One turn moves each row of this set onto another row. After a few examples, where does it send each row asked below?
Buz: [ -3  13 -21  30 -47 -10   0  -4 -15 -14 -19 -17   0  -4 -34   8]
Ziguf: [ 36 -18  20  11  -5  10  33   8  26  35  -9 -25 -10 -33 -10 -17]
veni: [ 36   0   7  -5 -11 -13  34  16  28  17   9  -8 -10  -9 -30 -10]
gare: [ 44 -17  11   9  -7   2  39  14   2  24  18  -8 -16 -22 -32  -3]
Momu: [ 13  26  23  51  -2   8 -12 -11 -21  13 -32 -19   7 -24 -39 -26]
falo: [ -6  11 -18  35 -42  -1  -4  -8  -1  -5 -43 -28   1 -14 -17  -1]
mito: [ 41 -21  -7  28  11  13  24  11  28  17  -8 -10 -11  -9 -15  -6]
fop: [ -6  23 -27  29 -37  -4   1   2  -2  27 -16 -15  30 -35 -17 -10]
degiv: [ 31 -12   7  10  -5   2  24  16  36  16  15 -11  -1   3 -19  -3]
kul: [ 51   3  -1  23 -39  10 -14 -17 -22 -16 -17  10   9 -33 -32  -8]
pidil: [ 44   9 -11  29 -43  27 -16 -13 -14   1 -25   5  -4 -49 -27 -22]
Rema: [ 41  15   7  14 -57   8 -12  -5 -12   2 -12  21  15 -25 -46  -8]
Por: [  5  -8   1  51 -42  16   7   2 -28  24 -34 -16  13 -29 -28  10]
kof: [  9  19 -38  38 -28  -3   8   0 -22  18 -12  -4  21 -36 -31  -3]
fep: [ -5   0  11  35 -57   5   6   4 -23  24 -14 -16  23 -22 -31  13]
rofu: [ 40 -19  -1  27  -2  18  28  21  20  20  -4   1 -23   1 -36   2]
gab: [ 32 -16   3  19  -5  18  28  19  17  21  26  -6 -17  -7 -30  -1]
nutu: [ 19  34  13  51   0   3  -9  -6 -27  11 -24 -10   6 -18 -52 -24]
nup: [ 12  38  20  41 -10  -1 -11  -6 -27   3  -9 -12   2 -11 -53 -21]
rimu: [ 28  21  10   7 -63  15 -18  -8  -2   1   0   3  11 -37 -27 -21]
nani: [ 25 -14  13  15 -15  15  22  20  46  29  -7 -11 -11  -1 -22  -8]
Bepi: [ 28 -20   4  27  -2  26  21  16  34  31  -1 -19 -15 -16 -11 -13]
zir: [ 42   9   6  21 -51  22 -20 -10   5  12 -47   8  14 -42 -26 -20]
nel: [ 46 -11  -5  14   7   1  34  10  27  22 -26 -11 -20 -23 -21 -18]
vuzo: [ 34   8  15  11 -53   8 -22 -16   7  -4 -25  -5  22 -36 -12 -20]
mupeb: [  3  40  31  36 -14  -3 -14  -5  -5  19 -19 -19  17 -16 -38 -28]
Boke: [  3  36  26  43 -11   6 -15 -10  -7  14 -33 -25   5 -18 -33 -33]
gop: [ 27  -9  25  -1 -25   6  30  16  34  25  -7 -22 -26 -12 -25 -14]
Tesal: [  6  35  34  37 -15  -5 -13  -5 -18   9  -6 -16  15 -11 -46 -21]
zono: [ 45 -18   6  16  -8  11  36  14   8  15 -12 -11 -40 -15 -37  -6]

Bepi goes to mito
nup goes to Tesal
Now these:
veni goes to gop
fop goes to falo
zir goes to pidil

